500 stands for zero in the data rows.
Here are some points, one per row:
[424 772 367 405 362 703 363 496 353 512 510 563 434 289 503 690 627 345 410 503 436 272 647 110 408 134 509 482 566
 335 592 508 379 808 200 750 650 553 462 498 489 315 485  35 552   0 804 158 595 694 484 596 401 421 419 558 307 607
 194 536 309 429 604 246]
[527 834 485 465 573 826 803 703 650 512 694 304 321 216 783 530 509 416 690 557 157 675 545 611 662 820 212 449 320
 533 683 606 331 496 612 542 756 213 814 641 381 404 434 710 687 610 830 505 463 419 184 558 999 802 139 583 168 718
 678 635 702 334 833 520]
[438 483 538 667 621 613 208 643 527 699 289 550 382 481 782 395 389 534 535 687 419 343 508 442 546 474 448 603 496
 360 439 468 426 620 305 590 742 846 530 305 474 513 623 510 454 486 606 278 815 626 390 621 571 314 480 438 562 382
 273 558 609 359 564 405]
[405 430 547 391 633 355 313 445 242 588 413 621 754 841 421 569 628 828 574 586 771 360 412 420 385 456 564 597 335
 499 233 390 567 700 632 384 578 577 592 620 791 715 493 449 468 528 301 515 505 609 545 785 483 321 637 394 579 575
 542 385 441 707 546 559]
[535 391 505 374 482 375 532 537 463 279 551 338 458 546 736 625 481 713 476 601 493 612 385 536 294 578 245 391 347
 622 469 625 481 487 662 625 567 528 601 688 409 734 606 656 437 492 542 689 297 242 342 352 236 707 564 431 356 624
 692 385 629 422 404 632]
[473 320 520 551 555 683 549 377 790 396 583 419 353 344 608 263 467 646 471 410 440 388 536 380 568 544 408 444 640
 441 455 421 618 673 456 342 380 609 523 503 619 405 405 397 559 235 464 600 397 483 404 406 473 412 479 194 573 632
 403 524 528 426 409 488]
[408 443 371 687 379 493 599 769 431 563 838  55 607 313 557 348 586 272 505 592 286 476 357 782 837 776 660 540 553
 573 652 880 400  33 646 412 437 571 403 634 402 722 599 706 626 694 535 573 309 401 323 546 748 438 388 634 681 362
 483 251 742 455 565 873]
[469 289 309 677 527 380 488 397 658 367 191 198 376 800 614 353 544 656 423 439 641 593 388 601 686 496 577 424 417
 562 362 492 375  75 410 404 174 597 336 548 296 426 470 487 431 583 381 438 332 671 785 288 514 489 726 650 662 656
 522 297 614 918 255 368]
[556 319 689 281 662 436 226 421 630 387 509 325 476 659 522 599 540 526 295 482 422 363 456 481 380 354 697 404 493
 566 391 287 871 399 214 466 375 523 409 570 407 312 410 395 577 511 229 451 473 508 525 488 432 474 600 450 406 628
 482 479 472 624 511 703]
[503 631 343 476 519 465 419 470 681 540 335 659 561 555 543 573 134 553 303 583 492 610 432 625 610 756 411 652 486
 491 612 589 361 706 482 345 686 307 654 515 804 529 575 434 464 533 436 544 515 600 566 521 312 770 426 299 609 724
 653 482 576 828 397 392]
[601 511 613 630 374 650 473 541 634 396 807 725 460 154 540 628 479 477 364 593 510 617 608 305 537 714 507 591 543
 539 822 631 574 521 496 534 490 626 342 662 287 483 408 723 554 602 608 559 621 579 294 521 390 473 607 319 399 624
 566 430 410 386 651 447]
[547 630 300 281 470 431 602 550 616 414 602 297 419 449 405 746 419 471 455 561 534 356 563 269 591 474 483 149 617
 830 735 479 662 580 647 341 326 425 680 626 447 228 399 611 352 623 436 789 654 398 499 609 198 702 681 578 460 455
 520 191 443 502 592 579]
[505 295 349 390 333 283 565 428 612 464 364 613 630 662 514 581 726 541 447 537 788 831 498 383 538 587 617 478 478
 409 122 448 432 742 462 472 576 426 352 195 602 657 405 495 419 463 475 612 760 578 684 358 482 467 273 586 811 541
 343 660 554 587 516 657]
[572 370 538 551 454 441 446 649 538 646 505 551 619 512 465 732 706 652 669 429 739 264 422 320 315 469 590 388 772
 660 415 500 578 248 578 576 374 361 296 692 781 496 512 669 182 722 243 529 314 290 512 736 267 365 689 672 612 490
 665 537 552 359 128 580]
[371 657 305 434 640 437 806 598 387 503 484 593 525 680 835 465 412 641 439 586 316 525 351 758 790 708 681 589 455
 349 563 561 531 476 509 577 633 336 540 329 445 578 288 457 529 466 403 523 544 334 469 404 713 273 364 388 278 606
 769 477 710 265 468 479]
[554 401 331 546 552 327 296 538 291 584 466 462 516 634 421 428 496 216 477 468 648 399 622 464 458 321 575 545 599
 796 312 447 457 629 365 450 529 541 494 549 810 515 425 396 697 534 508  72 426 539 762 493 273 448 496 525 615 428
 357 430 507 550 498 605]
[541 619 497 421 345  96 583 358 641 512 461 473 858 530 410 406 625 837 703 597 453 608 313 461 308 547 550 458 396
 631 115 441 418 449 754 414 177 504 510 659 587 714 567 791 343 623  48 564 408 503 625 189 393 595 620 473 694 594
 722 474 434 406 210 558]
[563 573 496 448 743 577 418 344 586 393 524 277 360 474 329 613 402 351 694 640 452 640 780 375 589 307 497 414 136
 475 766 631 623 416 322 305 372 429 736 465 519 550 585 632 411 594 607 423 304 300 524 575 200 349 560 626 310 544
 506 340 276 465 710 484]
[590 468 575 426 334 928 296 393 674 586 403 395 381 661 500 244 317 242 627 307 502 529 522 594 599 473 429 441 674
 493 479 399 295 210 557 577 560 532 184 340 368 499 358 407 657 487 313 444 488 569 618 425 906 186 353 429 657 607
 265 497 602 397 534 720]
[568 661 462 452 305 277 422 582 394 703 593 636 765 342 391 496 644 619 785 392 501 450 428 621 524 740 616 682 663
 484 574 622 754 296 724 440 310 296 663 506 482 650 631 587 450 623 338 365 471 273 707 581 331 610 532 583 305 178
 356 541 739 409 601 792]
[420 280 646 679 482 395 277 494 383 544 663 491 448 251 611 599 192 395 667 584 421 220 436 741 501 423 428 339 527
 568 451 675 464  74 691 626 540 241 273 215 219 305 443 374 806 456 793 540 569 431 107 185 801 414 548 428 541 411
 345 640 601 421 537 594]
[405 358 361 605 563 546 544 399 478 399 363 521 812 563 400 547 490 489 710 541 632 535 569 377 253 384 551 355 600
 813 482 508 641 506 321 812 349 597 369 202 495 334 580 542 434 699 662 688 563 508 597 636 182 454 565 539 381 520
 642 435 379 651 407 554]
[381 602 563 565 690 352 478 571 297 599 207 658 581 904 503 363 483 371 379 430 687 533 257 148 186 567 613 461 367
 262 379 427 588 971 354 522 701 623 585 247 619 523 467 271 375 387 407 490 428 516 562 551 482 431 517 587 590 521
 501 457 213 530 261 318]
[344 525 746 604 613 282 504 237 183 604 382 535 605 674 182 538 664 546 465 623 787 491 734 341 323 295 473 812 531
 374 330 496 392 754 583 550 444 495 539 581 548 453 706 313 609 307 217 291 722 550 688 687 361 545 310 521 559 455
 568 838 357 611 281 342]
[585 717 713 431 503 612 682 570 389 443 349 639 421 636 482 523 560 455 472 464 380 813 354 592 275 369 638 516 607
 280 445 478 602 892 606 633 537 334 740 642 610 478 515 438 397 460 530 463 769 628 492 424 287 619 233 281 687 354
 566 627 369 666 525 293]
[467 488 478 455 393 641 682 574 475 263 512 481 385 427 739 584 311 391 635 516 517 710 434 631 611 439 379 451 428
 570 441 527 621 446 424 551 572 643 462 507 207 365 413 654 588 442 940 688 416 534 271 526 747 370 366 305 377 354
 385 675 560 207 169 465]
[515 548 438 649 310 604 483 635 545 461 480 497 437 485 208 722 509 489 532 339 654 439 509 518 251 470 508 436 437
 615 367 407 377 517 482 549 338 635 577 475 165 524 297 520 288 334 442 500 431 494 449 414 463 604 444 410 338 631
 595 576 551 463 531 494]
[647 512 708 530 468 599 497 535 578 476 650 188 325 226 487 355 160 705 430 568 268 553 598 628 367 416 450 500 653
 703 715 446 398 251 643 511 438 663 517 492 397 636 464 405 554 638 705 772 477 604 241 553 856 514 608 639 341 349
 418 648 808 491 537 688]
[672 851 313 478 767 439 722 407 533 458 414 722 657 728 376 677 654 410 311 237 801 550 403 336  41 417 524 586 361
 497 549 462 577 868 198 591 666 496 546 489 540 396 673 411 451 321 643 675 530 444 326 640 159 659 523 495 649 325
 432 607 468 498 620 220]
[591 497 500 619 655 360 690 364 400 391 397 491 204 448 348 361 549 448 530 383 450 346 571 918 681 842 435 422 578
 368 508 415 373 515 216 468 654 611 707 471 548 473 567 609 729 681 559 305 453 605 363 356 783 488 652 557 619 473
 640 219 530 533 676 482]
[532 513 469 554 458 291 507 553  34 827 644 771 601 422 522 458 594 622 207 689 639 387 690 389 808 242 227 566 693
 459 712 631 662 510 637 365 630 627 559 396 723 619 695 543 471 632 355 217 329 406 551 464 792 476 473 472 649 342
 364 602 594 553 715 498]
[464 144 584 401 500 340 496 461 782 696 734 350 433 135 607 527 510 533 708 458 346 567 579 722 467 425 650 695 670
 608 458 498 419 156 726 460 448 529 214 561 264 657 181 725 416 630 546 553 479 406 713 297 640 489 358 554 302 586
 279 170 617 476 254 637]
[229 759 602 627 458 999 567 485 853 684 527 667 285 570 395   0 459 338 258 592 274 940 728 949 740 581  33 707 140
  25 826 452 378 653 360 426 872 462 361 754 560 318  68 118 626 500 630 564 778 797 502 360 999 621 552 305 820 920
 292 891 239 532 765 353]
[555 508 518 452 545 482 541 485 595 294 614 353 544 352 560 454 693 607 539 206 458 522 192 426 655 672 620 361 457
 458 553 419 574 349 694 575 746 397 615 505 302 611 473 595 421 553 441 552 578 392 567 516 350 672 528 493 357 358
 570 558 191 490 513 487]
[616 609 472 525 506 676 346 443 516 344 349 555 686 426 424 710 586 536 334 402 470 255 865 380 550 217 568 462 396
 393 757 352 540 527 605 403 414 335 509 495 973 578 784 580 680 300 409 474 710 531 793 422 427 588 632 679 376 339
 480 396 256 636 583 273]
[400 299 491 465 398 709 609 494 517 463 911 741 219 723 647 467 421 269 557 430 244 357 287 418 393 418 271 309 653
 197 385 391 457 807 135 598 443 489 464 361 312 508 584 290 541 345 770 705 599 751 351 667 678 464 456 637 343 413
 687 624 395 393 547 376]
[595  89 559 400 365 372 493 620 427 404 395 575 467 392 334 354 502 465 479 542 467 509 299 521 539 493 772 690 484
 762 314 590 497 108 647 532 119 476 326 361 338 411 735 415 311 465 479 407 242 367 489 619 570 431 604 495 601 256
 774 321 580 357 490 405]
[433 600 699 409 467 471 474 435 218 611 289 712 637 494 296 497 534 399 443 442 505 364 722 425 732 601 582 611 431
 402 539 403 307 535 648 281 398 546 517 699 782 366 676 649 455 447 367 488 236 422 696 632   0 543 597 790 425 418
 472 606 443 665 592 436]
Along one direction, these points spread out more than along any other. Take the direction at right angles to it along which they spread out most. Go by this last direction. How many in every 100 of the points above lie lower along it than each point below? Answers are rounded to whole numbers. More than half of the points above lie lower than the first one.
[505 295 349 390 333 283 565 428 612 464 364 613 630 662 514 581 726 541 447 537 788 831 498 383 538 587 617 478 478
 409 122 448 432 742 462 472 576 426 352 195 602 657 405 495 419 463 475 612 760 578 684 358 482 467 273 586 811 541
 343 660 554 587 516 657] 66
[590 468 575 426 334 928 296 393 674 586 403 395 381 661 500 244 317 242 627 307 502 529 522 594 599 473 429 441 674
 493 479 399 295 210 557 577 560 532 184 340 368 499 358 407 657 487 313 444 488 569 618 425 906 186 353 429 657 607
 265 497 602 397 534 720] 58
[371 657 305 434 640 437 806 598 387 503 484 593 525 680 835 465 412 641 439 586 316 525 351 758 790 708 681 589 455
 349 563 561 531 476 509 577 633 336 540 329 445 578 288 457 529 466 403 523 544 334 469 404 713 273 364 388 278 606
 769 477 710 265 468 479] 50
[405 358 361 605 563 546 544 399 478 399 363 521 812 563 400 547 490 489 710 541 632 535 569 377 253 384 551 355 600
 813 482 508 641 506 321 812 349 597 369 202 495 334 580 542 434 699 662 688 563 508 597 636 182 454 565 539 381 520
 642 435 379 651 407 554] 32
[591 497 500 619 655 360 690 364 400 391 397 491 204 448 348 361 549 448 530 383 450 346 571 918 681 842 435 422 578
 368 508 415 373 515 216 468 654 611 707 471 548 473 567 609 729 681 559 305 453 605 363 356 783 488 652 557 619 473
 640 219 530 533 676 482] 63
[616 609 472 525 506 676 346 443 516 344 349 555 686 426 424 710 586 536 334 402 470 255 865 380 550 217 568 462 396
 393 757 352 540 527 605 403 414 335 509 495 973 578 784 580 680 300 409 474 710 531 793 422 427 588 632 679 376 339
 480 396 256 636 583 273] 71
[585 717 713 431 503 612 682 570 389 443 349 639 421 636 482 523 560 455 472 464 380 813 354 592 275 369 638 516 607
 280 445 478 602 892 606 633 537 334 740 642 610 478 515 438 397 460 530 463 769 628 492 424 287 619 233 281 687 354
 566 627 369 666 525 293] 84
[532 513 469 554 458 291 507 553  34 827 644 771 601 422 522 458 594 622 207 689 639 387 690 389 808 242 227 566 693
 459 712 631 662 510 637 365 630 627 559 396 723 619 695 543 471 632 355 217 329 406 551 464 792 476 473 472 649 342
 364 602 594 553 715 498] 55
[438 483 538 667 621 613 208 643 527 699 289 550 382 481 782 395 389 534 535 687 419 343 508 442 546 474 448 603 496
 360 439 468 426 620 305 590 742 846 530 305 474 513 623 510 454 486 606 278 815 626 390 621 571 314 480 438 562 382
 273 558 609 359 564 405] 82
[464 144 584 401 500 340 496 461 782 696 734 350 433 135 607 527 510 533 708 458 346 567 579 722 467 425 650 695 670
 608 458 498 419 156 726 460 448 529 214 561 264 657 181 725 416 630 546 553 479 406 713 297 640 489 358 554 302 586
 279 170 617 476 254 637] 3
[535 391 505 374 482 375 532 537 463 279 551 338 458 546 736 625 481 713 476 601 493 612 385 536 294 578 245 391 347
 622 469 625 481 487 662 625 567 528 601 688 409 734 606 656 437 492 542 689 297 242 342 352 236 707 564 431 356 624
 692 385 629 422 404 632] 18
[547 630 300 281 470 431 602 550 616 414 602 297 419 449 405 746 419 471 455 561 534 356 563 269 591 474 483 149 617
 830 735 479 662 580 647 341 326 425 680 626 447 228 399 611 352 623 436 789 654 398 499 609 198 702 681 578 460 455
 520 191 443 502 592 579] 21
[400 299 491 465 398 709 609 494 517 463 911 741 219 723 647 467 421 269 557 430 244 357 287 418 393 418 271 309 653
 197 385 391 457 807 135 598 443 489 464 361 312 508 584 290 541 345 770 705 599 751 351 667 678 464 456 637 343 413
 687 624 395 393 547 376] 92
[408 443 371 687 379 493 599 769 431 563 838  55 607 313 557 348 586 272 505 592 286 476 357 782 837 776 660 540 553
 573 652 880 400  33 646 412 437 571 403 634 402 722 599 706 626 694 535 573 309 401 323 546 748 438 388 634 681 362
 483 251 742 455 565 873] 0
